In the data rows, the value 128 means zero.
In each game, the first row plays the second. By how much does the first row win? 20 means about a draw, 40 a big win and 0 a big loss. Wins can go round in a circle. Each row has two weighted sums of its numbers, A and B, taken from their middle values. A row wins by its A times the other's B, less its B times the other's A.
[148 126  92 180 145  53  99 122  94 181 152 131 106 132 142  87 117 110
 107 127]
[ 79 183 164 179 112 111 145 135  50 119 144 107  91 133 152 109 138 151
 145 127] -> 14
[135 153 171 103 118  84 126  85 124 152  79 107 172  88 139 113 182 145
  90 112]
[ 77 152 154 154 131 124 154 122  86 149 137 125  70 155 120  97 101 143
 138 145] -> 25
[ 52 158 170 142 109 129 136 109 114  98 162 156  76 159 108 106 140 190
 134 138]
[168 113 180 107 118  98 122  97 133 139  77 118 178 130 165 106 172  95
 112  83] -> 27
[134 161 102  66 167 155 109 135 104 132 173 148 156  92 138 156 133 151
 130 142]
[148 157  85  50 192 171 130 140 147 112 203 166 159 162  82 162 115  98
 145 175] -> 21
[ 77 127 154 164 153  98 153 138 101 101 105 132  75 162 171  97 122 123
 124 111]
[132 139 103 165 156  74 111 130  96 172 129 123 113 111 130  89 112 113
 114 117] -> 12
[104 152 122 150 122 130  95 131  76 112 158 110  94 175 164 134 137 132
  78 156]
[177  85  69 149 133 116 121 156 150 137 136 110 140 116 151 135 125 122
 139 113] -> 13
[ 96 131 137 160 122 133 133 129 123 123 136 159  90 205 117 139 103 109
 117 189]
[ 85 136 141 163  92 119 119 124  90 127 145 130  88 164 151 126 115 117
 161 127] -> 20
[116  96  94 162 131 135 155 180 151 125 131 104 133  83 128 118 108 133
 176 104]
[141 130 127 157 122 115 115 116 126 120 125 139 110 117 139 102 126 136
 117 174] -> 21
[106 118 123 162 155 127 123 139 115 121 135 153  81 215 166 116 110 101
 123 135]
[134 168 137 101  75 150 137 132 103  85 123 105 117  96 100 142 158 122
 122  99] -> 19
[ 98 143 126 140 155 102  79 135 102  98 166 131  87 196 194 128 113 110
 102 166]
[191 150 171 133 119  70 101 104 114 112  58 109 171  96 193  88 181 151
  92  86] -> 11
[173 153  83 156 148  96 123 118  87 153 127 122 118 112 111  78 107 151
  81 132]
[136 183 106  99  99 111 117 147  79 119 128  97 102 132 128 143 137 105
 125  71] -> 23
[129 194 111 129  95 125 133 158  84 112  92  96 112  90 145 129 157 116
 137  65]
[116 134 111  99 179 169 150 122 129 144 167 140 151 133  98 149 109 148
 165 116] -> 19
[ 84 158 137 124  76 156 181 131 103 101 117 110 113 104  71 124 113 156
 150  84]
[150  61  88 142 133 169 145 173 183 125 150 128 155 110  99 135 115 121
 145 132] -> 7
[152 133 171 130 112  74 147  93 120 138  75 116 169 100 171  81 192 117
 110  74]
[136  71  94 162 155  67 110 127 138 174 122 145  85 195 129 112  83 149
 117 115] -> 20
[ 58 180 178 141 108 126 159 102  67 123 138 118  85 118 127 113 160 178
 109 132]
[ 87 153 122 103 160  81 156  73 115 171 141 155  86 111  41  92  88 253
 116 133] -> 15
[131 155  98 123  88 140 121 154  82 127  93 108 113 147 134 140 150  48
 123  81]
[ 88 117 151 173 118 130 111 120 104  96 159 159  74 194 151 156 116 119
 109 188] -> 22
[142 109 113 159 149 139  80 115 120 164 148 113 121 169 112 115  99 109
  91 212]
[127  71  95 115 138 163 155 172 211 101 151 152 143 111 139 147 112 154
 158 128] -> 1
[165 109  83 142 122 126 120 177 138 116 126  83 128  77 160 111 122 146
 125 123]
[176 111 138 101 130  68  97 111 138 128  91 127 155 151 185 110 181 114
  84 102] -> 20
[131  50  76 134 153 114 149 176 205 134 122 166 125 105 151 152  99 171
 160  93]
[ 82 138 136 152 125 109 132 134  92  99 111 134  81 153 172  87 123 145
 119 112] -> 24
[ 72 158 161 153 125 122 155 109  79 135 109 110  70 168 145 130 106 161
 128 108]
[150  57 102 142 146 164 152 164 194 137 146 126 153 117 110 151 108  99
 162 144] -> 20
[ 46  98 190 153 122 110 150 113 140 109 147 175  72 207 129 149  88 127
 172 145]
[140  96  64 130 122 123 137 176 144 118 148 110 130 100 147 116 155 190
  83 167] -> 22
[164 132  98 160 148 111 113 120 129 179 123 121 116 127 119 110  89 131
  83 133]
[163 103  68 150 105 120 110 172 147 126 132  91 136  69 147 131 148 138
 109 124] -> 16
[142 104  62 122 133 119 122 172 134 126 126  97 138 101 138 115 130 169
 100 122]
[133 108 136 165 139 129 122 106 130 193 144 151  97 132  73 104 102 162
 124 176] -> 24
[142 129 118 169 141 111 145  95 125 176 126 128 117 129  98 108  99 115
 101 160]
[146 145 192  95 125  87 135  97 147  96  58 140 168  83 163  99 189 159
 108  64] -> 25
[133 148 132 139  71 125 134 148 108 109 117  70 118 139 129 162 164  71
 130  98]
[ 78 147 127 152 158  70 104 153  75 117 114 143  72 166 180 106 102 102
 113  94] -> 20
[151 142 191 117 105  64  97  81 106 141  80  95 161  81 176  99 210 160
  89 104]
[ 76 162 161 172 106 103 143 103  66 141 139 126  86 147 110  92 112 149
 136 133] -> 13
[121 131 127  97 145 185 119 123 134 130 174 125 163 125 112 157 116 119
 149 155]
[139 121 186 106 129  93 135  87 155 135  58 157 164 144 176  92 161 119
 110  67] -> 17
[120  81 122 136 128 175 169 156 176 124 139 125 142  77 104 115 119 145
 131 151]
[132  73  98 166 126 160 132 165 170 137 129 122 149 100 145 149 115 105
 166 134] -> 5
[137 154 109 117 139 157 111 106  93 166 156 127 143 120 128 149 135 147
 168 143]
[149 109 119 156 157 111 115 118 123 139 119 147 105 144 120 104  86 105
 114 141] -> 15
[137 141  69  87 173 161 104 115 122 152 187 131 167 150 121 165 130  85
 146 179]
[121 112 189  87 111  95 150  60 138 154  85 126 148 143  99 105 160 153
 120 127] -> 36
[168 117  56 126 132 133 111 162 162 135 169  94 129 102 122 135 131 167
 117 159]
[137  96 110 109 156 187 119 131 132 145 178 124 160 145 120 173  99 106
 158 166] -> 21
[ 39  99 176 129 129 142 166  99 129 104 172 183  88 199  85 137  80 151
 143 188]
[ 44 121 177 186 113 144 138 118 115 104 141 149  81 182 132 149  93 133
 147 157] -> 19
[172 125 190  62 135 110  96  96 156 104  92 126 184 114 152 110 186 107
  68 134]
[135 143 115 161 150 121 102 113 101 161 130 113 103 113  97  97  98 150
 109 160] -> 17
[163 125 160  94 148  85 138  86 160 112  62 135 169 105 157 119 180 140
  98  82]
[ 82 123 154 144 163 141 138 135 154 119 140 162  86 193 138 142  81  91
 141 152] -> 20
[ 71 175 155 161  98 100 138 132  78  94 111 149  66 124 146  94 135 157
 145 137]
[147 129 136 159 146 118 109 136 138 141 128 115 123  96 134 116 100 151
 115 156] -> 25
[136 107 104 157 141 100 119 107 129 169 126 153 106 148 102  96  73 108
 122 124]
[ 87 143 138 180 129 106 126 143  59 137 115 108  85 152 153  87 132 115
 124 138] -> 27
[120 121 115  81 108 138 149 157 150 117 109 147 116 173 117 160  93  72
 124  98]
[114 146 188 120 111  53 119 109  82 140  78  84 153  94 184  89 218 169
 103  79] -> 17
[143 132 120 117 146 161 108 110 119 151 164 131 169 134 109 159 121  99
 163 168]
[173 127 163 121 118 110 124  78 124 149  78 113 169 114 146 113 173 152
 109  98] -> 17
[106 132 137  58 159 185 144 126 142 143 171 160 161 121  66 151  90 187
 163 172]
[145  85 104 159 132 151 166 166 160 146 142 127 141  93  81 109  80 140
 157 140] -> 20
[162 130 112 165 138 100 125 137 101 157 126 118 108 100 121  91 122 122
  97 143]
[141 134 119 184 153 103  98 124 101 115 114 125  92  96 144 115 114 132
  97 141] -> 19
[112 146 118  92 138 178 112 122  92 126 186 119 150  88 100 150 130 160
 158 165]
[173  76 104 140 129 156 149 178 182 117 129 120 148 105 125 135  98 106
 163 141] -> 28
[115 132 122  54 174 159 104 110 153 116 179 162 152 109 118 166 129 164
 145 147]
[151 101 193  98 114 129 124  62 140 141 111 136 189 139 122 130 185  95
 107 147] -> 18
[117 156 131 144  76 125 137 133  98 124  79 108 111 116 134 128 115  86
 148  70]
[130 101 104 166 120 117 151 147 149 148 123  91 136  68 111 116 123 172
 146 134] -> 17
[126 124 132 137  81 176 186 133 161  92 115 151 111 126 120 165 115 101
 146  88]
[133 127 104  97 131 168 112  99 102 142 189 116 174 122 101 156 118  85
 147 165] -> 9
[ 59 133 154 165 142 105 133 121  87 109 134 165  76 177 161 127  89 130
 133 139]
[ 94 160 147 165 133 123 137 132  71  96 132 126  84 129 171 100 122 119
 110 109] -> 22
[106 142 171 168 118 123 123 122  85 106 131 136  86 161 171 127 131 112
 127 145]
[136 152  91  64 163 175 103 122 115 119 178 142 167 138  81 141 127 145
 132 165] -> 14
[103 158 123  80 150 175 147 115 120 113 154 153 125  93  95 151 134 209
 154 126]
[ 84 160 127 185 114  97  90 123  56 156 149 115  69 186 161  94 111  96
 103 154] -> 7
[137 174 114 104  77 154 141 145 103 104 115  97 128 101 108 148 145  89
 124  99]
[ 77 118 155 128 152 130 166 138 138 123 137 164  81 207 125 125  90 115
 154 125] -> 23
[139  95  89 115 130 162 170 156 171 127 145 111 137  84  73 101  97 167
 148 138]
[164  93  88 149 125 149 110 166 139 147 139  99 151 107 151 123 135 129
 113 154] -> 7
[138  73 122 167 120 152 163 150 193  93 114 146 148  82 150 140 114 145
 160 111]
[155 159  94  83 151 164 126 111 114 143 191 136 173 132  92 149 120 138
 155 193] -> 20
[130 119 123 128 152 177 122 125 134 136 153 140 162 114 106 168 123 123
 153 171]
[120 164 122  82 186 123 141 117 100 138 169 105 142 100 102 128 136 195
 175 117] -> 17
[137 118  65 160 123 118 110 176 141 108 144  98 152  87 158 117 155 176
 128 129]
[139 141 103 170 123 104  94 133  87 157 140 104 108 108 120  87 125 178
  86 159] -> 30
[133 101 101 140 170 101 116 153 146 137 139 152 102 161 133 123  82 125
  99 135]
[ 88 148 115  79 158 174 117 126 145  92 178 171 141 112 112 143 129 189
 188 118] -> 16
[153 163 119 126  75 131 107 122 125  97 103 122 114 146 144 186 155  92
 121 124]
[178 156 156 113 126  85 129  93 126 133  69 120 176 115 161  78 187 129
  78 105] -> 26
[ 84 110 136 169 136 116 127 137 110 126 156 131  85 175 119 135 105  65
 147 149]
[133 173 126 124  87 123 142 157 105 112 105  95 109 117 131 130 141  71
 150  90] -> 28
[130 104 122 159 131 110 116 133 127 165 136 103 108 119 105  84  95 124
 126 141]
[146  85  97 137 146 153 156 194 199 101 129 143 140  86 162 153 103 133
 157 116] -> 9
[156  85 138 174 120 108  95 119 166 134 142 150 117 112 150 140 111 140
 109 146]
[136 151  95 131  89 124 120 147 106  88 120 103 113 130 148 150 142  85
 101  90] -> 21
[ 97  99 110  84 168 181 128 126 164 123 198 190 163 175  95 188 102  97
 177 176]
[ 74 130 159 116 133 117 107 115 102 118 167 157  74 172 135 132 100 123
 124 193] -> 25
[ 57 102 177 154 129 142 145 132 143  96 151 197  66 199 123 149  95 154
 146 170]
[ 95 168 158 155 119 104 120 126  93 100 145 156  78 142 182  97 126 151
 101 122] -> 22
[142 158 127 120  81 176 162 167 132  92  73 108 115 110 138 142 129  93
 135  75]
[123 128  98 100 151 187 117 110 107 137 172 125 167 108 106 166 111 124
 152 146] -> 12
[113 141 138 129  80 160 147 129 121  94  93 103 113 109 135 147 129  87
 145  75]
[117 104 136 109 147 189 118 101 137 154 168 165 159 141  85 164  96 100
 180 147] -> 18
[120 172  99 125  75 118 128 153  91  91 102 108  87 121 111 130 160 144
 119  83]
[124 117 117 101 153 176 152 122 123 152 189 133 159 130  78 162 110  97
 189 154] -> 19
[155  65  88 151 116 197 126 163 201 114 157 136 158 120  93 161 104 134
 165 178]
[146 103 120 158 122 154 163 164 192 102 134 120 155  63 129 116 127 171
 149 131] -> 17
[162  78  95 146 136 122 130 179 174 116 123  99 129  80 149 143 106 137
 142 101]
[137 130 108 168 138  93 121  85 104 180 136 126 114 138 104 100  79 137
 124 141] -> 25
[151 110  80 165 163  95 102 120 110 168 130 131 122 169 143 132  98  99
  99 153]
[116  96  87 123 119 130 122 163 167 129 168 102 135  89  94 150 123 174
 119 167] -> 27
[122 171 123 105 121 126 134 148 132  81 129 131  99 142 141 150 143 144
 108  85]
[105 142 147 161 125  91 108  97  97 143 118 116 100  82 140  78 121 187
  93 103] -> 6
[141 166 137 130  73 157 120 160 137  92 111 126 125 109 126 154 149  89
 124 117]
[123 139 129  76 148 190 143 103 121 138 172 151 154  91  73 165 111 143
 178 164] -> 10
[ 83 147 113  80 168 168 126 121 149 132 154 164 156 116  88 165 113 179
 147 131]
[151 139 113 134  93 161 118 152 122 124 105 105 113 147 123 152 151  79
 127 118] -> 18
[146 125 155 172 112 137 131 130 161 139 152 144 112  94 111 132  95 152
 112 172]
[175 106  61 146 127  98 130 166 124 129 133  91 131 103 141 123 131 153
 136 122] -> 25
[174 142 179 106 113 109 122 111 125 124  70 107 183 114 176  97 190 128
  90  87]
[122 164 112  97 158 147 108 130 102 147 163 137 160 100 142 147 133 160
 148 113] -> 26
[142  90 183  98 128  88  77 116 163 111 106 122 172 168 176 170 188  98
  92 132]
[ 98 151 142 169 126 106 134 134  60 137 131 121  86 161 157 105 121  90
 130 113] -> 17
[122 113 146 161 147  97 141 103 139 154 116 127 111 114 106 114  94 135
 131 152]
[104 165 111  97  90 143 137 132 142  79 110 119 110 125 116 153 126 114
 138  61] -> 21
[126 122 103 160 153 101 122 134 109 198 135 102 105 128 104  94  91 122
 106 140]
[126 101 109 137 135 143 178 158 177 125 150 120 133  77 101 126 110 153
 155 127] -> 19
[136  76 180  67 143 104 101  89 206 108 117 189 164 175 146 172 153 133
  99 110]
[ 44 120 180 130 131 161 143  93 130  95 174 203  73 210  84 139  96 140
 142 201] -> 13
[167 121 170 135 128  77 115  96 115 133  70  98 172 119 174 105 177 111
 126 103]
[ 74 149 169 185 128 116 149 132  79 109 128 127  82 172 119 108  90 121
 148 145] -> 11
[103 134 132 138  78 133 156 151 112 118 105 118 111 127 102 157 102  66
 155  62]
[113 146 155 114  68 181 152 127 157  81 115 154 117 111  89 164 115 116
 168  86] -> 26
[121 178 130 125  51 143 147 136  89 115 127  75 111 113 114 107 146  85
 103  88]
[134  91 159  99 127  60 117  99 116 153  72 130 162 143 177 103 169 103
 119  88] -> 10
[140  97 134 151 145 134 121  89 150 174 153 138 114 165  92 129  87 111
 124 182]
[112 195 121 139 151 107 119 128  56 111 132 117  58 148 159  59 141 139
  91 115] -> 32
[118 132 115 114  63 149 168 136 105 117 114 120 112 143 106 130 127  76
 126 101]
[117 143 107 132  81 139 138 152 117 113  97 106 115 147 143 143 107  55
 146  55] -> 14
[119  70 112 141 128 128 174 169 170 152 135 115 153  96 105 136 126 113
 160  92]
[128  80 101 123 129 133 122 187 198  92 157 124 159 103 155 144 115 136
 122 139] -> 16
[108 198 116  60  86 139 179 128 125 104 131 126  96  96  70 128 148 178
 102  83]
[100 104 144 169 113 122 101 139 107 126 143 132  82 195 160 152 118  85
 113 172] -> 19
[128  86 130 138 139 142 137 110 161 172 147 180 107 160  69 131  64 137
 121 169]
[141 103 172 123 131  88 130  62 142 183  77 124 144 125 136  90 144 114
 113  91] -> 21
[104 180 154 127  88 119 157 142 113  90 107 110  85  97 130 140 138 150
 158  46]
[110 145 146 155 133 132 122 137 103 133 142 136  85 163 138  92 122 125
 107 147] -> 10
[ 63  99 170 143 151 132 137 134 160  83 163 212  59 209 155 138  81 121
 152 162]
[117 109 144 123 170 175 115 141 152  91 169 181 168 130 138 200 117 121
 183 137] -> 31
[139 153 115  87 114 143 132 159 140  75 109 132 110 146 126 134 135 102
 113  64]
[171 152 161 111 115 101 124 103 118 138  75 110 179 116 173  81 206 124
 104  86] -> 27
[148 151 127 169 129 111 136 137 121 174 133 103 111  91 105  93 113 118
  99 147]
[156 163  89  93  98 128 141 144 124  88 114 129  94 123 128 156 125 120
 128  85] -> 19
[132 131 107 109 123 146 192 158 164 144 143 147 151  87  79 101  92 173
 155 137]
[156 118  89 150 114 134 143 174 155 128 135 111 133  74 146 121 124 142
 117 114] -> 22
[138 117 121 172 134  69 127 117 121 169 115 117 106 133 111  82  99 131
 137 147]
[120 160 127 103  99 184 178 124 157 114 135 137 114 133  60 175 119 128
 147 130] -> 22
[165 148  91 154 181  79  97 142  93 156 130 105  92 109 162  86 100 147
  65 127]
[ 95 131 140 167 114 101 146 116  92 146 153 124  80 187 124 101  93 117
 152 113] -> 20
[129 193 103  92  88 129 115 146  84 122 120  94  98 117 101 111 153 122
 125  89]
[126 165 125 140  83 155 143 135 112 108 113 105 119 133 106 149 129  82
 142  88] -> 17
[126 117 120 137 146 154 158 149 175  98 141 139 135  54  94 128  95 189
 136 120]
[112 114 107  65 170 138  80 117 140 127 172 166 155 160 112 193 121 123
 159 156] -> 22
[135 153 105 111 151 182  97  98 115 160 165 137 169 109  88 166 124 119
 148 191]
[ 68 113 168 167 125 133 143 135 135 124 138 130  89 200 145 151  92  94
 152 140] -> 20
[140 116 133 181 149 136 100 144 122 155 140 128 120 133 126 105 102 117
 105 159]
[115 118 117 127  99 162 163 149 131 107 102 131 119 141  90 157 137  61
 136  78] -> 25
[ 60 126 176 153 144  71 122 128 111  76 158 185  38 218 158 121 111 170
 139 169]
[126 168 109 119  77 150 153 131 103 123 113 113 123 129  75 123 132  98
 147 110] -> 3
[ 83 162 160 187 124 112 134 117  77  97 126 127  85 126 168 118 121 127
 128 136]
[124 155 138 129  74 181 141 147 121 130 124 124 117 123  93 155 121 109
 139 104] -> 27
[146 102 167 123 133 107 134  94 152 145  74 133 170 135 155 144 166 111
 104 115]
[148 146 110 102 122 166  99 132  86 121 160 118 165 111 120 129 147 125
 123 148] -> 21
[ 99 162 161 176 117 122 122 133  89  70 125 133  95 128 194 114 136 142
 112 121]
[150 192  90 117  98 155 148 128  88 133 117  96 113 108 105 116 135 116
 124  96] -> 16
[117  87  99 137 142 166 191 147 188 118 133 135 127  70  98 124  97 184
 160 127]
[135 158 100 127 108 140 123 153 107 124 118 110 122 142 137 143 161  86
 126  78] -> 19
[ 45 113 183 104 155 160 165 103 162 114 139 195  75 195 111 147  95 152
 152 137]
[ 85 180 133 103  88 164 177 116 115 138 134 127 100 107  48 110 108 140
 162 105] -> 10
[151 136 171 110 129  66  99 122 143 125  49 121 150 108 220 107 202 165
 114  69]
[133 199  99  85  80 155 129 137 102  94 125  97 121 116 100 129 151 125
 105 103] -> 12
[151 124 119 167 145  98  91 120 100 176 121 112 109 125 115  94  89 118
 117 143]
[149 148 131 169 118  99 112 107 105 178 157 132 104 104 108  97 126 153
 101 158] -> 21
[124  80 101 152 143 147 153 156 185 121 121 137 137  90 129 137  91 182
 154 107]
[129 119 133 138 155 127 142 108 153 157 137 154 117 135  99 132  95 113
 131 159] -> 21
[113  73 110 143 126 150 209 141 184 122 127 154 152 121  84 145  86 137
 155 145]
[ 67 171 163 182  96 121 124 105  78 133 138 107  94 133 153 115 127 113
 104 152] -> 32
[159 154 143 147 110 101 104 128  93 128 119  93 123  89 112  68 126 154
  98 173]
[161 151 164 115 134  65 107 101 118 130  56  94 159  96 169  74 193 128
 110  83] -> 23
[127 133 103  81 169 144 107 119 120 113 178 133 162 121 126 140 119 176
 136 132]
[ 76 152 146 163 129  95 142 117  87 143 128 143  83 147 148 114 110 113
 144 109] -> 20
[146  90 157  94 140 116  99  85 177 121  77 139 168 180 166 129 171 113
 104 116]
[ 52 112 185 154 107 117 137 102 130 123 149 163  77 161 127 124  88 138
 158 174] -> 27
[142 133 108 116 158 163 116 129 111 165 165 124 152 136 103 163 110 104
 168 163]
[159 107  66 163 126 135 102 191 136 104 148  93 145  97 150 138 140 132
 101 124] -> 29
[146  54 117 167 103 160 131 165 192 119 124 132 142  93 141 142 104 109
 151 125]
[153 155 122 126 174 131 132 111 140 126 130 144 111  98 119 107 106 155
 107 142] -> 20
[134  92 144 152 165 103 117 129 136 146 135 145 110 150 124 121  84 121
 138 136]
[176 163  94 139 146 116 106 121  99 166 152 133 105 115  77  79 102 152
  70 202] -> 18
[147 117 118 163 138 111 102 144 135 152 126 139 109 130 148 108  94 113
 113 124]
[106 147 108 113  99 114 111 149 110  98 115 128  93 139 147 136 121 117
 112  54] -> 21
